The rows of X fall into 4 groups, and each row is roughly a mix of its group's hidden directions.
X:
[[  4 -13   9 -11  17  23  16   0   1  -7 -17]
 [  7   2  18 -22   8   3 -18  10  10 -18   6]
 [-19  -8   6 -22  10  -9  13 -22  -2  -4  -6]
 [ -5  20  17   3  -7  14  -2 -19  -2  18 -13]
 [ -7  11  17   4  -4  -6  17  27 -14  11   4]
 [-10   1   6  -5  13   9   8 -23  18  22  -8]
 [  7  -4   4   3   6   4 -18 -13 -28 -18 -10]
 [ 14  -3  -3  24 -23  -9 -13  -4  -6  -4  13]
 [  7 -12  -6 -18  13   9 -15  -9 -13  20 -13]
 [ -8  -2 -15  -2   3 -13  10  23 -20  18  -1]
 [-10   0   8 -12  -7  11 -18  -1  -6  30  10]
 [ -9  -8 -11   1  10  -9  16 -17  10 -22 -16]
 [  1 -16   3 -21  -4  -9   0 -24  -1 -21  -6]
 [ -6  -7  34 -14  -4  12  -1  -6  14   2  -4]
 [ -9 -16 -20  13   2 -10   4 -24  12  -7  -3]
 [ -7  -9 -18   8 -25   1   8  -3 -10  20 -11]
 [ -4   1   3   8  -6 -20 -15  26 -14  15  -4]
 [ 25  -1 -10  -3  15  -7 -14  12 -16  15  -3]
 [  6   4 -15  -4  -1 -15   7 -29 -14 -13  -9]
 [  1  11  12  13   7   2   6  30  11  17   6]
 [ -1  -8 -27  17   8   2  13  -9 -13 -12  11]
 [  6 -15 -32   8   8   2  -6 -10   3 -15   8]
 [-16   0 -17 -15   8   6  21  -3  19  -5 -12]
 [ -5 -10 -17   3 -34   2   5  -1   5  13  -8]
 [ 12   9   6   2  12 -22  27 -12   5  -7  -7]
 [ -4   3  -8   4  -3 -23 -12  26  -9  17  -4]
 [-16   3  17   4   5   8   5 -23  12  22  -3]
 [ -6  11  -1  11  -2  -7  12  29 -19  10   8]
 [-19   1   9  -2   2   0   2 -14  24  23 -10]
 [ -8  -3  -3  22   6  24   1  17   4  11  15]
 [  9   3   4   7   4  -4 -15 -13   3 -35   3]
 [ -5  -6 -23   3 -28 -14   3  10   9  -6   1]
 [ -1  13  23   8  25   9  13  -7   8   6   9]
 [ -2  -1  -7  24 -16  -2   2 -11 -24 -14  -7]
 [-23  -4 -15   0  -6   3  -3 -23   9  -3 -20]
 [ -4   2 -10 -10  27   5  15  -1   0  21 -14]
 [ -1  14 -31  -8   9  -3  13 -14   7  -2   9]
 [ 21   2   7  17 -14  -3 -11  13  -6   6  22]
 [-15 -13  19  -6  -2   8   3  -2  24   8 -19]
 [  5   5   0  13  16  -9  -8  -5 -22 -27   1]
 [-13 -10   3 -11  21  10  -6 -15  21  -4 -13]
 [  9  10  -7 -13  -4 -32   5   4 -15  -8  -9]
 [ -3   0  17  15 -16 -15 -20  13 -10  13   4]
 [  4  -1  -6   5   4  17 -10 -33  16   0  -7]
 [-12  -5  19  10  -4   0   4  25 -23  -3  -6]
 [ 18  -3  -6  -7  22  17  13   1 -19 -10  -3]
 [-16   1  21   8  -5  14  21   4 -16   7   7]
 [ -7   2   6   8  -2   4  14  15 -29 -20   5]
 [  9   1 -14  11  10  14 -19  -4  27   7   0]
 [  6  12  12   6   5  12 -13   8  26  19  -5]
 [-12  -3  -4 -23  25  -1  20   4  -4   4  -6]
 [-13  -5  -8   1   9  -6  20 -18  19 -15 -12]
 [ -8  10   3 -14  -4  19 -19  11 -11  21  -8]
 [  5  -7  11 -15   9  20  -8 -14   1  24 -10]
 [ -7   8  -3   7 -10 -22 -19   2   9  25   4]
 [-19   1 -26   3  -6  -9  23  -7  -6   6  -5]
 [  3 -12  32   6  -5  20   0 -10  -2 -10  -1]
 [  9   4  -4   3  18  -1   5  16 -33   6   0]
 [ -2 -16  22 -27  -6  -7  -8   8   9 -10  -1]
 [ -9   3 -14  -4   3   6  24  10 -12 -26   1]
 [ 11  -2  -2  -4  15  20  18  -5 -16 -21   2]
 [ -4   6  21   3   0  23  -4 -18  16  13  -7]
 [ -9  13 -12   8 -10  -5   4  14 -32   7   2]
 [ 20   6  -5  24 -18   1 -13  16  -7  -2   8]
 [-11 -15 -26  -1   0 -13   1 -15 -19  -5  -8]
 [  3 -19  -2 -12   2   3  -5 -28  12 -18  -3]
 [ -9  -2 -20   6  -1 -11  17 -12  -1 -21 -18]
 [  1   2  -1   2 -16 -15 -22 -10  24  14   4]
 [ -1  -8 -10 -16  14  16  22   3   7 -15 -15]
 [ 11   0  -8  -9  23  20  19 -13  -8  -8  -1]
 [  5   3  15  12  -5   9 -11 -18  -9 -28  -2]
 [ -1 -10 -11   7 -33   6  -7 -10 -12  -4 -13]
 [  4 -12 -22 -15 -10  -1  -7  -8  23  14  -6]
 [  0  -6  11 -25 -12   0 -22 -14   6  -4 -12]
 [-19 -10   5  -9   9   5  15  14  10   9 -25]
 [  8  12 -30  11   2   4 -23   3   5   8  -2]
 [ -7   6 -10   8 -14 -19  10  22   8 -17  11]
 [ -3 -11 -32  16  13   0   8   4  10   7   2]
 [ -8  11 -20  18 -16  -6  24   4   4   1  -3]
 [ -3 -11 -13  -7 -33   5  -2  -2  13  13  -8]
 [ -6  -8 -13   9   9   7 -10 -15  21 -15 -20]
 [  9 -10  10 -10  16  23   9 -18  12   1 -11]
 [ 14   3  15   1 -17   1 -22   8 -16  10  15]
 [  7  -5   9  -4  -8  18  -9 -27  21   5  -5]
 [  2   1   6   4 -18   8   0 -16  33  -9   4]
 [ -1 -23   2 -17  -1  -6   5 -19  -2 -24   1]
 [ -6 -10   8   8   4  27 -11  12  20   9  10]
 [  9  -8 -26  27  -7  -2  -9   5   2   7  10]
 [  7  -6 -16  13   8  11 -21   1   9 -15 -19]
 [ 19  -8   0   3   3   7 -32  11 -14   2   4]
 [  4   4 -16  13   0  21 -20  17   8  11  -9]
 [  8  -8 -11 -21  25  -6 -17   4 -13   7  -5]
 [ -6  15   7  10  10 -12  17  16  13 -11  18]
 [  7   2  21   2  -5  15 -14 -19   7 -21  -1]
 [  5  13 -12  25 -21   9  -5  13   9   8   1]
 [ -9   8   3  29  -3   1  22  -6 -16   6   0]
 [ -2  -7   2 -25  19   1  -2  10 -21  15   6]
 [  6   0   5  18   0   9  -7 -29 -15 -15  -8]
 [  3  22 -18  19   1   7 -11   9  -2  20  -1]
 [ 13   3 -19   1 -11 -16 -12  19 -11 -15  10]
 [ 15   0  -8   6 -12  -1 -21  12 -28   0   1]
 [  1  -7   0  -9  -1 -20  21 -16 -17 -19  -2]
 [  6   7  -5   7 -11  15 -20  18  -7  23   7]
 [-12   1  17 -30   6  -5  11  -4 -14   8   3]
 [ -3  10  13  -1   8   1  14   4  33   4  14]
 [ 12   1 -11  25 -19  -3 -13  -3   1 -18  -8]
 [  2   3  21   5  -7  10 -13  -4 -20 -25  -3]
 [  3  -8  -8  20 -13  -7 -12 -20   8 -20  -9]]

Which three rows in each list fit none of the groups? Every other row fits one group, some only roughly. Give them in the order they come.
  * z833: [ -1   6  19  -5  -3   4 -14  26  16  16  -1]
  * z703: [ -6  -4 -13 -19  -2   8   0 -11  19  26   5]
  * z208: [ 21  -7  25 -21  -9   4   1   3  -6   6  12]
  * z616: [ -2 -17 -10  -8   0  15 -26  -5  19  -7   3]
  * z53: [-21  -5 -18   4  -2  -9  21 -13  13  11   6]
  * z851: [-12  -3  32 -17 -13  -4   4  10  -8   2  -5]
  * z364: [  7  23  -2   3  -2   6 -18 -14  12  17 -16]
  * z121: [ -1  -7 -13  -5  30   0  18  11   8   9   9]
  * z179: [-13  14  20  -1 -17  12  -2  12 -13  18  -3]
  * z462: [ 11  -4 -26   0  -7  -7 -10 -16 -10 -15  17]
  * z827: [  7  -9  13   2   0  19  10   2 -16 -29   2]
 => z703; z208; z462
  * z128: [ 14   2  12   2  19  17   5 -22 -13  12   7]
  * z485: [-2 -2 28  6  4 13 10 14 19 13  4]
  * z311: [ -3 -18  -1 -21 -12   5 -28  -2   2 -10  -2]
  * z774: [-21   9  23  13  -4   6   7 -17  -3  13   7]
  * z502: [ -6  -8  19 -25 -13 -14   4 -10 -10 -11  -7]
  * z219: [-11  -7 -10  15 -13   7 -15 -16  17  18   5]
  * z269: [  9   4  13   6  18  14  -7 -29   8  -8  -2]
  * z198: [ 20   1   8 -10   6  -4  -9  16 -19 -22  -9]
  * z156: [  9   6   2   9 -13 -15 -26 -10   6  14  15]
  * z477: [ -2  -6   4   0  -9   7  10  21 -14 -30  -4]
  * z348: [ 13  -3  27   5 -14  -2 -24   5   5   1  -9]
  * z822: [  5 -20  18 -17   7  -8   4   2  22 -14   1]
  * z637: [ -3  -4  13  -2   9  -8  -4  17 -26 -21  -8]
  * z413: [  1   9  23   1  -7  -6  20 -13  14  -7 -19]
  * z528: [ -3  -2  19   0 -14   3 -15 -10   3  22  21]
 => z348; z637; z413
  * z586: [  1 -15  19   2  -7  11   6  20 -12 -22  -7]
  * z601: [ -1   1  23  -1 -23  22  -3  -7  16  -3  -2]
  * z169: [ 16  23   1  20  -8   5 -16  -4 -12  10   7]
  * z964: [-2  0 18 12  9 22  7  0 24 12  4]
  * z778: [ -5   3  -1  -9   5 -20  -3   3  25  25   1]
  * z451: [-17   4  16   8  12   5  14   5 -23  17  -5]
  * z292: [ 28  -1 -23 -10  15   2  -5   5 -10  -7   1]
  * z518: [ -7  -4 -10  17 -27  -1   6   0 -24  -3  -8]
  * z867: [ -7   6   7   1  -6  -2  -8 -29  21  17   7]
  * z66: [  6  12   4  11  -1 -10  12  14 -27   2  20]
  * z132: [ 12  -2   0   4   5   2   3  21 -31 -15   2]
  * z105: [  3   4  14  18   3  13   5 -27  12 -14   1]
 => z169; z778; z66
  * z872: [  1 -10  -7 -16   3   3  -1  -4  33   5 -17]
  * z638: [  5  11 -14   1  16   4  16   2 -28  -9   9]
  * z912: [  3   8 -27  15   6   4  14 -12   0  18  -7]
  * z119: [-2  6  6 24 10 18  3 16 14 15  8]
  * z985: [ -4  -9  -1  -6 -14  -9 -13  -1  32   5 -14]
  * z32: [ 12  -3  -9  -9  15   0  -3  15 -17 -22 -17]
  * z307: [ -6  -9 -14 -23  10  -6 -14  -1  18  -8 -17]
  * z112: [ 14   6  30 -16  17   2  -1   9   2  -7   5]
  * z80: [  3   3 -15  -5 -17  -9  -8  -8  29 -15   4]
  * z338: [ -4  -5   7  15  -4  -7   4  -1 -33  19   0]
  * z273: [ -1   2  15 -12  -7  10 -13 -30   9   2 -15]
 => z912; z307; z338
  * z316: [ -3  19  -3  12  -3 -13  19  13 -24   7   1]
  * z496: [  7  -3   8 -15  -1  10 -10 -14  33  -1   0]
  * z667: [ -1   5 -23  24   9  15  -2  12   4  10  11]
  * z572: [ -9  18  20  -8  -3  20  -3   0  22   1 -12]
  * z72: [  1   6 -13   2   8  11  14 -10  11 -32   1]
  * z223: [ 15 -11   9   2  13   6  -3  19 -26   6 -11]
  * z915: [  2   5 -15   2 -16  -6   3   9  -9 -29  17]
  * z449: [-19  -8  16 -15  13  -3  14 -16 -15  -4  -9]
  * z359: [  9   9  25  22   0   3  -4 -17  16   0   4]
  * z617: [-10 -19 -15  -3   4   4 -24 -21  -3   1  -9]
 => z72; z449; z359
  * z692: [ -7   2  23  -5  -2  11   3  19 -25   9  -3]
  * z235: [  5   9   3   4   2 -12 -25 -14  23  15  -1]
  * z579: [ -9  -2  19 -15 -12  16 -20   9  11  12  -4]
  * z212: [  3 -11   5 -29   2  -8 -15  19  -1   2 -15]
  * z141: [-16   1  11  11   3  -3   6  19 -26  14  -6]
  * z690: [  6   3  12  14 -15 -17  -9   5  -7  28   1]
  * z660: [ -8  -2   5  -3 -11   2  -1  23 -32   3  -5]
  * z250: [  2   8  -9  15   4 -16   3  -8  16 -26  12]
  * z125: [ -2  -5  12  -5 -12  13  -9   3 -32   7 -11]
  * z281: [-18  -6 -15   3  10  -1  20  -7  21  14   5]
  * z857: [-2  3 35 -1  1 -2 18 11 11  2  1]
  * z894: [-11  10 -19  -3  -2 -16  -2  -5  23  21  -2]
  * z312: [  5   0   4  -2 -17   1 -13  -8  23 -26   5]
 => z235; z212; z690
  * z375: [ -3  -4   3 -22  11  -2   3  -6   6  29 -17]
  * z636: [ -2  -1 -31   3   3 -25   4  11   3  -9   6]
  * z904: [-10  -4 -24  14  -4   9  -9 -13   5  -9 -23]
  * z46: [-19  -9  27   5  -9   1  -8  -1  14  14 -10]
  * z514: [  0  -1  -1   7 -20 -17 -16  27  -8  -7   2]
  * z241: [ -6   2   8  -1   0  16   5 -31  22   3   6]
  * z458: [ -2   3  -5  -5  23  15  24   1 -19  -7  -3]
  * z499: [-18   5  19  12 -18   2  -1 -21  10   2  11]
  * z365: [ -5  13   2  -8   3  19  -5 -19  25  14   6]
  * z797: [  8  13  27   2 -10  -7  16   5  11   2  18]
  * z537: [  1  -2   2  -5 -30  -3 -16  20 -14  -2  -9]
 => z375; z365; z537
  * z137: [ -6  -7   7  -9  -8   3 -20  32   4   6   6]
  * z288: [ -1 -10  22 -16   9  -4   5 -15 -14 -20   6]
  * z666: [  5 -16   1   1  26  -3  -1 -10  16 -21  -6]
  * z734: [-11   1  13  -2   0  -8  25 -14  20   8  14]
  * z150: [ -4  16  29 -18   8   9   9   8   9   4   3]
  * z988: [ -6 -14 -19  -8 -15  -4 -10   3 -16  24  -1]
  * z309: [  1  17 -20  12 -19   2  10  21  -8   7  -4]
  * z533: [ -9  12  11 -11  -3  14   7 -29  14   0  -7]
  * z787: [ 10   2 -18  -1   8 -27  18   1 -10 -14   2]
  * z146: [ 14   1  28   1 -11 -13   0 -11   0 -17  14]
  * z272: [ 14 -14  23   4 -13   1 -25   1  10   2  -3]
  * z779: [  1  -5  11 -14   0 -26  18  10 -10 -17   2]
 => z288; z988; z533
  * z285: [-14 -26  16 -18   1   5  11 -13   5  -2  -8]
  * z58: [ -5   8   9 -14  -2  -6   4  30  17  -3  15]
  * z816: [ 12   9  14  11  -4 -12  22   2   8 -24   5]
  * z363: [ -1 -21  -4 -19  -2  -5 -16  19   8 -15   7]
  * z955: [ 23  -8 -13  16   8  -6 -12   8  -8 -21  -2]
  * z591: [ -5 -29   1 -13  -1   9  -1 -15   6 -21   6]
  * z239: [ 11  -9 -29   1   8 -17   3 -10  -2 -18   3]
  * z585: [-16 -11  -9 -12  18  14 -16 -10   9  15  -9]
  * z590: [  8 -12  -2   6  19   1  -5 -11  15 -27 -13]
  * z694: [-19   9   8 -15   9  10  17   1  19  16  -2]
  * z202: [  3  -3  29 -13 -22  10 -11  -7   2  -1  -6]
  * z740: [-2 11 -6 22  2 -9 18 -9 22 -8 12]
  * z184: [ -5  -6  20 -18 -22 -10 -19   4   7  -2   7]
 => z285; z202; z184
  * z299: [ -8  14  13  28   3  -2  18   0 -10 -10   8]
  * z600: [ -3  -9 -10 -22  -4  -6  -7  26 -14  13  -4]
  * z709: [  5  -8   2  -9 -15   4 -23   2 -17 -22 -11]
  * z398: [-20  -1  15 -16  -6   7 -12 -24   5   6  -9]
  * z596: [  9  -8  34  -4 -11  14  -6   7   5  -4   8]
  * z346: [ 5  3  9 14 14 19 -3 -5 28 12  1]
  * z875: [ 9  7 11  7 27 -7 -9 15 13  1 16]
  * z147: [  3   8  22 -20   1 -12  19   5 -17  -5   6]
  * z504: [ -6   3  29 -18 -16   6 -12   7  -2   8  -8]
  * z862: [-14  -4  -9  15  -5   2  -3 -21  28  -4  -7]
  * z220: [  0   5   7   2  -6   9 -18 -12   4 -23 -25]
  * z444: [ 13 -15  -6 -12   5 -22   5 -13   5 -23  -3]
  * z975: [ 15   1 -13  -9  -1  -2  -9  16 -27  -6  16]
  * z918: [ -7   8  -5  -1   5   1   0 -30  23  14   6]
  * z640: [  8   8  -9  -4  -9  -6   9  15 -35  -3   0]
 => z596; z875; z975
  * z648: [-14   1  10 -15  10  15   3  25  15   8   7]
  * z731: [-12  -9   9  -2 -15  -1   5   6 -35   5   3]
  * z521: [ -7   2  25 -16 -12  -7  -3  25  -7   7  -3]
  * z486: [  2  -4  -6  -4  -6 -17 -18  12  21  21 -10]
  * z580: [  3  -5 -13  -3 -17 -21 -15  23   7  -8  -4]
  * z274: [ -1  -4  18  -3 -26  17 -12  -4 -13  -9 -10]
  * z940: [  6   6 -36 -12   6  -9   7   9   3 -10   0]
  * z264: [ -6 -11   7  -8   3 -16 -17  -7  15  26 -10]
  * z676: [ 13 -11 -10 -13 -10 -13 -19  18  15  -2  -9]
  * z294: [ -8   1  -6   4 -21 -21   6 -20 -10 -16  -8]
  * z234: [-20 -10  -3   6 -12  -8  -1 -31   8  -7  -5]
  * z277: [ 16 -18  20  -3  11  22  -1  -1   2  -1 -15]
 => z648; z731; z264
  * z732: [  4  -1 -10  -5  -1  -7   0  -7  39  -5   8]
  * z373: [ -5   3 -10 -12 -22  -6 -20 -18  15 -10  -3]
  * z812: [  0   3  14  20  -4  18 -14 -23   1 -11  -7]
  * z59: [  2   2 -16  15   6  -7  13 -19  26   5   5]
  * z769: [ 12 -10  -2 -12  -6   9 -11 -13  31  -4  -6]
  * z973: [-15   7   4  13  -4  23   0  19 -10  16  11]
  * z624: [  3   4  -6  11   0 -13   2  -5  24 -27  12]
  * z29: [  5  -8  15   5  -7  14   6  10 -19 -27   3]
  * z206: [ 10  -2  -8  -6 -13   8   0   3   3 -36  11]
  * z849: [ 26  -4  -9  -9   3  11  -5 -17  11 -19   8]
  * z581: [-10  11   6   9  -7  -7  12  29 -13 -13   8]
  * z681: [-14   8  15  -7   7   5  27 -13   4  17  -5]
 => z373; z812; z681
  * z325: [-11  -4 -17   0 -10  15  19  14   3  23  -3]
  * z818: [-11  18   9  12  -7  22  -2   3 -15  20  -2]
  * z228: [ -4   3   3   6  20   5   8   4 -29  19  -6]
  * z480: [ -2  -7  22 -20  18  -7  15  -2   2   6  16]
  * z377: [-11   8   4   6 -11  10  19 -14  -9 -24  13]
  * z925: [  3 -12   8  -2  -2   7   6  25 -17 -23  -9]
  * z653: [-13  -5   9  -6  15  11  12  -8  17  19 -17]
  * z358: [ -1  17 -19   3  -9  -3  -7 -19 -23   4 -10]
  * z743: [-27  12  -6 -15 -10   5  15  -1  -7  17  -4]
  * z881: [  2 -11 -11  14 -10 -24  -7  17  -6   3  18]
  * z729: [ 17  -7  14   5   1   8  -1  16 -26 -15   6]
  * z81: [  9  -7  17   3  10   7 -24  17  14   2  15]
  * z924: [-16   4  -8 -19   7  -6  25  -1 -11  -7 -18]
  * z762: [ -1  11  11  10  -2  24 -16   0  14  21  -3]
 => z325; z881; z81
